One turning vector, and how many ticks it has turned
The counts run from 0 to 479.
[178 135 137 141  92 128 146 146 138 112 110 128 102 175 102 131 128 134
 130 163 174 147 132 137 181 126 134  76 122 137 101  88  92 169 108 129
 117 155 183 135 139 140 126 148 110 103 152  96 110 140 137 172 137  96
 128 128 139 145 119 132 168 175 116 123  54 162 181 114 170 159 134 147
 131 135]  41
[130 143 148 114  58 167 186 123 141 101  88 147 118 142 131 105 121 159
 114 147 155 105 123 133 170 116 117 104 126  87 113 131  91 176 128  97
 122 139 141 121 105 138 118 160  92  99 145 105 154 133 151 151 149 112
 123 163 125 117  93 143 144 130 128 100  81 193 179  92 123 131 112 140
 119 155]  328
[118 105 124 148 113 117 146 144 128 131  98 138 148 121 137  94  87 121
 131 138 159 125 140 147 145  84  91 127  80 111 134 154  93 170 113 134
 147 123 105 103 104 170 113 134 103 138 121 123 140 131  99 168 170 134
 151  97  73 109 103 106 152  59  93  59 121 188  89 134 153 117 124 132
 143 134]  280
[163 124 122 141  86 105 159 141 146  90  94 142 106 181 111 146 125 147
 145 152 168 128 130 147 187 124 140  84 118 119 106  89  88 173 114 131
 124 157 168 157 138 137 124 165 117 104 144  81 121 142 117 150 129  97
 136 126 139 145 111 125 175 164 126 125  71 172 151 115 170 178 148 146
 129 135]  40
[151 105  91 134 137 134 120 117 160 113  94  78 140 125 102  89 133 119
 139  79 105 166 143 100 120 164 151 115  94 165 134  98 134 125 146 100
 154 202 148 100 102 160 147 160 106 142 138 116 148 133 172 135 132  93
 164 131 101 122 168 114 113 130 125 102 110 110 139 116 116  74 102 169
 121 171]  348
[136 100  91 140 127  79 152 117 154  70  55 126 137 153 100 102 137 139
 115 118 131 165 142 130 150  88 175 120  90 122 122 128 105 128 105 117
 140 145 154 101  89 144 129 137 132 109 124 125 128 132 109 157 112 132
 146 116  73 145 132  99 141  96 160  81 127 137 122  83 169 145 153 133
 106 176]  79
[151 104 150 155  84 103 140 139 134 106  86 135 138 162 107 183 117 142
 169 136 161 131 127 137 175 103 163 114 106 103 104 106  64 177 109 138
 123 166 140 157 130 130 121 150 139  90 120  76 132 127 115 165 134 111
 152 137  98 170 117 111 175 145 129 122 108 168 159 119 167 179 150 131
 136 137]  34
[158  90  72 125 167 146 134 136 147 106 111 111 119 157 119  95 124  98
 113 143 137 174 133 148 132 100 130 110 110 116 144  85 108 122 126 133
 177 115 163  74 120 183 135 126 104 162 150  93 101 159 114 183 120  98
 122  84  94 159 160 125 158 111 128 103  96 151 123 109 135 101 140 148
 126 176]  89
[114 128 141  93 164 117 150 133 179 136 125 141 164 135 130 128 125 111
 115 119 124 132 130 154 121 108 140  77 136  98 173 135  67 119 178 113
 115 147  96 133 133 122 128 174 119 167 145  80 118 110 142  97  73 115
 116 123 129 116 180 119  99 151 138 114 100  84 153 101 110  90  86 134
  82 188]  391
[165 149 184 107 105 109 126  84 116 119 145 151 158 107 137 139 151  63
 160 144 141 166 120 102 100  85 182  92 124 125  87 125  88 102 120 123
  72 151  97 104 145 133 137 118 170 130 118 127 123  94 183 129 129 133
 158 153 104  82 107 120 153 123 113 116 107 127 144 104 136 146 117 102
 113 111]  450
[156  97 153 103  92 155 120 120 136 112  64 144 171 117 100 103 106 132
 140 162 133 194  99  83 108  87 163 136 163 103 137 112  86 138 112 109
 126 145 102 105 145 105 168 123 143 113 132 135 140 107 134 155 111 116
 143 119 119 131 132 128  97 151  99 140 132  80 182  63 118 111  94 111
 121 182]  117
[188  94 175 152 129 133 110 125 152 137 113  93 136 132 136 148 121  89
 178 119 185 148 138 109 149 127 145 117 137 124 152  95  96 108 145 117
 150 168 103 160 139 137 127 168 137 117 150 123 101 151 119 107 145  87
 119 130 105 144 143 136 132 200  85 102  98 123 198  79 116  91 115 154
 125 143]  306
[167 121 145 144 115 141 120  93 146 157 103 100 158 128 139 137 145  61
 151 119 111 177 147 103 133 141 169 126 117 130  94 121  93  90 126 130
 145 161 123  59  92 138 142 163 128 188 142 114  94 140 162 140 148 103
 129 158  80 165 115 115 145 128 136 110 118 159 162  89 117 100  97 143
 102 125]  358
[136 128  95 114 115 173 133 141 133 129 116 159  95 139  90 137 102 119
 108 202 148 175  97 110  91 119 112 102 132 122 123 108  88 178 124 138
 115 167 165  95 158 135 156 119 114 143 143  84 145 111 149 205 120 118
 167 101 129 161 146 112 143 111 118 146  65 114 142 145 134 152 117 127
 130 145]  422
[126 141 161 122 135 131 147  89 137 143 150 184 136 133 137 120 125  49
 119 170 159 145  99 137 135  86 106  85 129 137 112 162 108 108 151 152
 111  92 127 105 128 147 130 131 103 189 140 107  97 127 170 118 110 122
 135 128 131  88  93 140 150 126 104 108  49 124 115  87 109 150  97 137
 123 119]  185
[124 147 117  97 118 195 164  90 126 127 152 132 124  90 125  89 127  95
 136 160 107 145 113 111  79 145  96  92 126 106 114 114 127 130 138 102
 144 157 124  81 150 165 147 134 118 156 149  98 152 114 185 160 137 132
 166 129 107 104 127 133 139  86 100 131  81 155 120 121  60  99  85 118
 116 141]  146
[164  97 104 133  92 125 143 163 125  82  77 121 108 156  86 131 131 143
 167 131 153 152 120 119 164  92 149 128 110 127 103  87  92 159 112 125
 146 161 158 129 154 161 125 137 125  98 133  83 142 142 123 175 152  82
 149 121 104 135 132 136 174 142 114 139  87 164 139 131 184 153 163 156
 159 133]  38
[127 138 139 114  97 176 172 145 142 110  76 135 124 123 114  99 110 172
  92 140 155 102 134 149 154 144 133  89 109 106 141 103  95 193 114 103
 109 169 153 122  89 139 135 148  68 102 149  91 159 118 149 146 129 130
 139 149 141 130 131 116 129 137 143  91  95 169 193 102 124 122 104 152
 100 171]  334
[151  98 139 126 115  94 112 120 151 121 113 117 159 103 128 129 117 136
 187  74 126 133 125  94 130  93 124 138 102 122 119 158  74 149 161 116
 164 195  99 147 151 151 125 159 164  79 137 121 177 115 130 131 171  96
 158 111  61 134 131 110 162 125  99  95 123 146 115 146 117 130 126 128
 135 156]  21
[159 144 111 119 138 182 136 129 157 126  92 106 107 106 121  97 116 147
 121 110 139 129 139 123 123 156 159  92 115 132 143  68 112 138 135 102
 124 202 152 104  96 172 129 134  92 109 149  99 143 129 162 146 133 111
 140 160 141 142 152 129 135 148 140  93 102 144 194 118 100  76 102 161
  97 163]  341
[129 140 157 120 148 145  97 110 142 144  99 187 138  71 120 100  71 132
 136 137 137 146  85 111 102  89 139 107 114 142 143 147  94 143 156 125
  91 142 113 139 109 164 134  98 121  84 134 128 179  94 168 128 107 126
 154 124 132 125 118 135 150 128 119 105  84  52 157 113  86 141 102 116
 130 139]  203
[140 121 133  97 112  84 125 104 148 110 156 125 163 122  92 121 157  85
 166 111 100 144 131 120  93 119 132  82 128 144 108 124  96 114 135 126
 119 187  90 137 174 133 167 149 147 173 119  81 148  85 158 116 115 101
 190 111 125  58 147 111  99 124  84 134 120 111  84 147 137 127  99 132
 125 135]  441
[194 137 129  94 135 144 129 133 127 125 159 108 127 124 139  46 149 119
 160 113 131 119 154 150 145 135 135  86 127 138 117  82  82 121 113  91
 146 156 124 105 132 168 134 148 107 149 150 101 127 128 174 132 143  83
 130 126 138  68 143 157 152 158  84 113  82 163 153 141 127 100 102 137
 134 156]  54
[156 121 121 125 121 169 114 109 148 117  82 141 134  89  92 160 119  71
 139 150 128 174 111  89  74 107 197 104 133 140 112 102 136 112 125 133
  98 199 124  97 138 165 155  98 154 139 107  99 121  98 161 145 113 134
 172 145 105 139 105 110 127 119 130 134 126  85 154 113  98 120 126 131
 132 118]  163
[ 79 143 165 111 146 131 145 108 149 134 117 206 160  98 135 127 103 108
 132 129 115  82 102 168 128  78 115  94 115 106 133 166  76 147 143 139
 105 107  78 139 113 152 117 125 111 141 121  77 159  93 149 112 101 140
 135 123 132  82  98 142 149 102 117  99 111 128 113 121  92 153  97 130
 108 134]  195
[156 127 157  89  95 151 132 105 168 127  98 147 176 128 138 112 100 112
 140 142 124 132 132 121 128  93 138  96 180  87 134 121  68 125 120  98
 139 171  77 124 154 133 152 150 149 129 137 130 119 105 121 131 108 107
  92 120 103 135 101 143 107 140 123 124 131 108 181  75  59 125  82 108
 115 174]  110
[110 140 141 103  97 150 156  80 167 117  96 149 171  98 109 155 100 100
 122 142 103 113 136 138  86 140 138  74 128 109 117 132 113 154 107 125
 101 196 101 124 124 135 166 140 129 145 122  80 153  75 146 128 112 163
 181 136 107 123 100  90 109  84 137 117 148 136 136 120  67 147  96 120
 101 146]  155
[106 135 154 104 140 112 150  86 165 137 129 129 153 125 146 134 142  95
 138 104 107 156 123 114 110  99 137 103 131  91 148 154  71 108 200 107
 134 155  83 128 140 114 122 184 145 143 151 119 134 127 154 101  96 109
 113 131 103 134 163 111 117 143 141 111  84  84 146  88  98 118  87 113
  65 177]  397
[109  84 116 176 134  81 118  95 122 117 120 129  93 140  96 123 107  90
 185 137 129 172  96 107 135 126 103 136  77 164 109 122 113 120 157 142
 148 119 122 148 144 156 141 173 135 123 125 107 145 148 143 164 114  84
 185  89 113 150 141 114 174 118  79 134  69 103  81 125 145 143 127 138
 131 106]  222
[134 120  73  96 142 145 145 168 181 107  82 171 143 141  91  86 112 133
  87 126 111 160 112 130 124  67 136  99 142 142 151 130  95 130 159 120
 147 147 130  90 136 157 138 132  90 169 137  86 124 115 137 151  86  95
 112  95 143  99 158 148  94 133 122 123  98  85 117 128 137  90 118 164
 145 181]  383
[158 116 144 129 201 131  98  99 132 158 164 144 135 103 146 101 101  88
 142 146 158 130 124 164 103 134 102  71 101 148 161 116 103 133 136 140
 131 125 140 128 113 174 150 106 116 148 160 111 143 121 137 127 121 123
 165  87 112 108 151 120 169 118  90  74  69 102 137 124  85 140  99 131
 111 139]  479
[ 93 115 133 104 142 109 156 113 140 123 132 191 150 122 105 105 127  84
 132 141 118 133  96 149 133  70  95 101 105 143 129 174 108 132 151 148
 135  88 112 120 129 148 130 133  92 184 115  88 140 116 155 120 105 123
 148 115 122  55 109 140 138 110  88 111  88 136  69 118 127 132 109 151
 146 131]  188
[155  81 141 136  82  87 115 125 135 120  92 135 166 129  91 140 117 141
 184  95 137 152 124 114 150  98 140 150  96 126 115 140  71 173 120 129
 153 168 124 148 138 118 126 145 150  85 119 112 181 123 122 159 169  99
 164 118  67 151 121 103 156 127 111 107 133 148 126 127 154 163 129 129
 137 148]  27
[151  70 142 158 105  89 146 121 159 102 104  92 141 143 105 137 135 108
 190  88 154 150 131 105 167 105 139 146 121 131 127 123 101 121 154 113
 179 150  96 165 156 136 132 196 130 128 128 106 123 155 107 101 150  84
 134 131  90 106 133 135 122 175  76 117 121 147 137  86 142 100 124 159
 135 142]  309
[122 138 177 102 147 154 122 110 128 164 139 196 149  98 149 113 100  81
 126 174 148 112  88 145 117  91 105  96 134 129 134 170  86 140 149 141
 100  82 105 109 109 135 136 115  91 179 136  99 142 105 164 129 112 132
 142 116 136  77 102 147 149 119  99 102  72 119 133 110 100 141  81 131
 114 127]  191
[153 114 108 107 134 111 144 159 136  93 136 108 121 155 110  89 154 144
 153 108 138  99 149 178 171 131 123  85 110 131 122  72  77 146 111 107
 152 144 138 121 142 150 138 157  91 162 143  68 127 130 136 131 128  74
 149 112 142  72 155 139 144 155  91 121  92 188 126 148 169 119 123 154
 127 155]  50
[168 114 119 123 121 112 116 120 132  93  67 112 159 102 118  78 132 138
 150  91 116 169 145  97 121  78 206 142 107 117 113 108  91 114 108  95
 135 148 124  73  95 162 124 104 147 105 125 144 146 121 151 151 131 116
 141 141  83 115 126 118 154 100 140  86 145 142 159 101 149 115 138 117
 111 174]  72
[148 125 162 158 109 122 141 112 120 151 122 132 138 128 166 107  96  90
 120 162 186 137 145 133 146 108  89 100  94 123 113 166  90 148 119 140
 121 112 126 102  91 152 110 151 100 124 144 161 117 146 118 150 181 141
 131 116  88 125  89 101 160  83 104  40  77 176 131 100 131 129 110 116
 128 124]  277
[ 94  86 121 169 161  79 136  95 139 104  92 133  92 133  93 159 112 102
 179 104 113 153  95 123 134 117 147 130  74 142 121 109 112 124 176 146
 140 137 110 165 136 172 119 161 153  98 120  87 153 145 135 131  97 101
 176 107 117 161 145 113 173 135 112 130  81  88  96 122 139 143 143 138
 112 122]  217
